T: rows in 3 groups, each row roughly a mix of its group's directions (one row in no group)
T (115 x 10)
[[-17  33   8   3   3  23 -36 -15 -54  -4]
 [  5  -5  13 -10   7  -1  66  -8  17 -38]
 [-22  20  19  19 -11 -29  10 -16  38 -46]
 [-22 -37 -25 -15 -10   9  23  54   7  12]
 [ 36 -44   1  -2  -1  -4  44  27  19  14]
 [ 10  33  29  14  20  -3 -54  -4 -27  10]
 [-13   5 -47  -9 -22 -29   0 -51  -3   5]
 [-16  40   1   1  -6  25 -22  -9 -58  -1]
 [-43  -5  34  -4 -28  -4  -6  46  13  16]
 [ -4  39 -28  28  10 -32  23  14  -8  38]
 [ 12  10  28 -25  -3  18 -24  -4 -10 -62]
 [-11  32  -8  33  33 -23   9 -23  38  22]
 [  7  38  19  -3 -20 -38  33  -2  30 -29]
 [  2   2  -7 -47  18  12  45   0  30 -29]
 [  5 -51 -14  -8  14   8  39  27 -26  19]
 [  6  39  10  31  34 -31  15  -8  15  34]
 [ -4  17  11  22  28 -25  23 -23  44  35]
 [  4 -38  25  34   7  13  32 -28 -25 -23]
 [-18  -9 -38 -14  23  16 -44  13 -31  23]
 [ -8  22  -6  29 -16   8 -20  13 -32  56]
 [-15  23 -39   6  13  -8  -7  16 -42  43]
 [-45  -1   7 -25  -1  26 -34 -35 -23  13]
 [-41  -7  -2   5   4  31  26  -9 -53  10]
 [  8   6  38   8  17  31  23  55  -4   2]
 [-55   4 -42 -10  -9  12 -12  -8 -32  13]
 [ 20   1 -12  17  -7 -29  14  54  26 -31]
 [ -3 -29   7 -34 -24  20 -30   2  -9 -49]
 [-14  39  -5   9  17  20 -12  36 -17  48]
 [  5   4 -19 -15 -18 -37  -5 -65  -1   1]
 [-11  22  -5  11  18 -16 -40  56 -19   9]
 [-16 -12  19 -32 -38  47  -4 -19  -2 -26]
 [  4  35  -8  19   4   7 -46  13 -49   7]
 [  6  42  -9 -21 -21   6  49  28   0  22]
 [-12  19 -20 -45  10   3  48  14  18 -26]
 [-23  14 -23 -29  52  -9 -21 -31  13  -5]
 [  8   7  53   2  12  14  17  50  -6 -17]
 [-33 -12  22 -15  16  37   3  -3 -52  11]
 [-10  -6  31   5  21  33  -3  60 -13  -6]
 [ 10   6  19 -30 -14  12 -14   1   0 -67]
 [-12  45  23  23 -33 -26  10  -2  34 -16]
 [  2   8  39  17  22  13   0  61 -15  -6]
 [ -5  -9  -1  14  12 -20  41  -4   0  63]
 [  2 -19 -16  22  43 -42  23   1   5  35]
 [-14 -36 -16  -8  43  37   7 -19 -16 -29]
 [ 31 -36  33  17 -29 -13  26   6   7 -32]
 [-33 -25 -16  33  21  -8 -44  -3 -19  25]
 [ -5  55 -15   7 -13  19  -1  -7  15 -48]
 [-15   5  -2  19 -30 -37 -49  27  13  17]
 [ 48 -24  13  25   2 -33  17 -17  18 -28]
 [ 19 -13  15  29 -20 -16 -61  -4 -15  18]
 [ 20 -38 -15 -15  17  13 -37   8 -29  39]
 [-34 -22   5  18  19  33  -4  -7 -53  12]
 [ 20  -8  32  30  23   7  23  51 -17 -12]
 [-23  11 -10   7  26 -37  32  -9 -33  37]
 [ -6  31  25   3 -13  -8  24 -21  47 -38]
 [  1 -11  38  11  23  25   7  55 -20 -13]
 [ 20  34  28  -7 -16  -6   0  14  60  -8]
 [ -4  23  26   5 -13  -3  44 -14  42 -34]
 [  1 -48 -22  -4  22  11 -38   9 -33  23]
 [-43 -12  17  -9   4  54  13  -3 -31   7]
 [-16  35  25  12  -7  -9  21 -25  49 -24]
 [ 40 -18  27  38  10 -36   7  -8  -5 -28]
 [ 11  16   3  22 -43 -14 -42  26 -22  26]
 [-14  36  -8  -8  30  17 -38 -35  11  30]
 [-21  -1 -44   0 -29 -22   3 -51  11  -8]
 [-22  26  20  19 -14 -21  25 -14  41 -38]
 [ -4  20  17  -2 -22 -31  39   7  40 -34]
 [ -1 -49 -19 -13 -10  26  44  -3  21 -18]
 [ 10 -16  43  -9  21  24  17  47 -20 -16]
 [-10  18  25 -21   5   7 -31 -23  -5 -58]
 [ 11  -2 -22  27  19 -20  28  21 -20  53]
 [ 17 -35 -16   0 -24  -2  40  26  34  27]
 [ 42   4   3  34  -9 -36  21 -11  37 -16]
 [ 15  15   9 -32  27  10 -37   3 -22  48]
 [ 45  -1  49  13   7  -9   7  14  33 -20]
 [ 35 -40  10   1  13  24  36  -7 -38   2]
 [  7   0  19  -7  -6 -18  58  -5  30 -37]
 [ -9  37   0  35  38 -16  10 -26  21  31]
 [-16  22  -9 -27  11  35   4  44 -12  38]
 [  4   6  17  36   0 -23 -57 -31 -12   1]
 [-28 -22 -22 -10  -7   4  40 -26  45 -16]
 [ -4  17  10 -10  28  18 -36 -44  35  18]
 [  6 -10   2   9 -11  -2  40   0  60  31]
 [  6 -17 -40  30  20 -21  27  19  -1  41]
 [ 29  -4 -19  15  -4 -13  -2  47  49 -15]
 [  6 -36  11  12 -35  -2  45  38   0 -13]
 [ 16  -6  20  -8  -8 -14  65   3  23 -26]
 [ -3 -16 -16  46 -15   3  10 -52  27 -11]
 [ -6  47  -1  16   5  -2 -49   4 -38   5]
 [ -8   2   7  32 -34 -22 -55  17   9  19]
 [  1  15  13  30  31 -20  10 -17  31  49]
 [  1  -9 -28 -59   8  18  19  28  10 -23]
 [  1 -22  -6  41  32  -3 -14  21 -50   8]
 [ -3 -52 -17  -6 -28   8  18  18   2  44]
 [  4 -14  11 -26 -43  43 -22   5   8 -34]
 [ 24 -33  14 -31 -37  26  -8  28 -15 -23]
 [-24  33   4   1   9  22 -36 -22 -48 -12]
 [ -6  45 -13  10 -10  -3 -31  16 -52   9]
 [ 24 -15  20  16 -38 -13  46  27 -14 -19]
 [-31  26 -38   4   8  -2  -7  19 -40  35]
 [  0  25   5  -6   9  14 -17  67  23  13]
 [  8 -34 -27  -1  -8   0  58  12  31   5]
 [ -8   0  -8 -33  13  20  53   2  20 -38]
 [-17  38  11  29  28 -11  -8 -33  29  29]
 [  1 -41   1 -40 -29  15   0  16 -27 -34]
 [ -3 -33 -10 -32 -35  32   1  12 -20 -39]
 [ 42 -11  20  26  18 -25  -4  45   9 -22]
 [ -5  16 -28 -18  16  31 -15  17  -8  57]
 [ 16 -35  -9 -27 -26  11  -5  32 -32 -36]
 [-17  49  11  -2  -8  -2 -46  -8 -37  -4]
 [ 21  17  18  34  -7   5 -41 -27 -26  34]
 [ -1 -24  -5 -29 -29  11  40 -28  27 -31]
 [ 41  39   9  -3  17 -11  11  33   7  39]
 [-11  23   9  28  36 -14 -19 -55 -11  -1]
 [  8 -15 -17  29 -18 -28  27 -52   3 -22]]

one row of each group, then the others: which group is each in?
[-23   9  -9  14 -23   4 -64  18   9  21]	E
[  2 -13 -12  21 -25  -8   6   7  57 -41]	U
[ 18  -8  24 -26  -3  19 -21   3 -13 -62]	N

[  3 -49 -17  -3  23  29 -32   3 -30  22]	E
[  8  15 -22  -9 -20 -25   1 -64  16  14]	U
[ 12 -51  14  14   4  26  24 -42  -6 -18]	U
[ -5  45 -24 -13  -4  18 -20  13 -21  48]	E
[ 30  -3  34 -20  -7 -31 -23   2  36 -34]	U
[  9 -49  20  18 -12   5  47  10   3 -26]	E
[-28  22  -2 -10 -37 -22  32  15  16 -42]	U
[ -9  19  -4 -13 -18   6 -45  13 -54 -21]	N
[ 34 -15  23  -5 -12 -27  16 -46  21 -28]	U
[ -4  42  30   2  -1  29 -17 -15 -48  11]	N
[-21  -3  -6 -26  22  28  44  -9  33 -31]	E
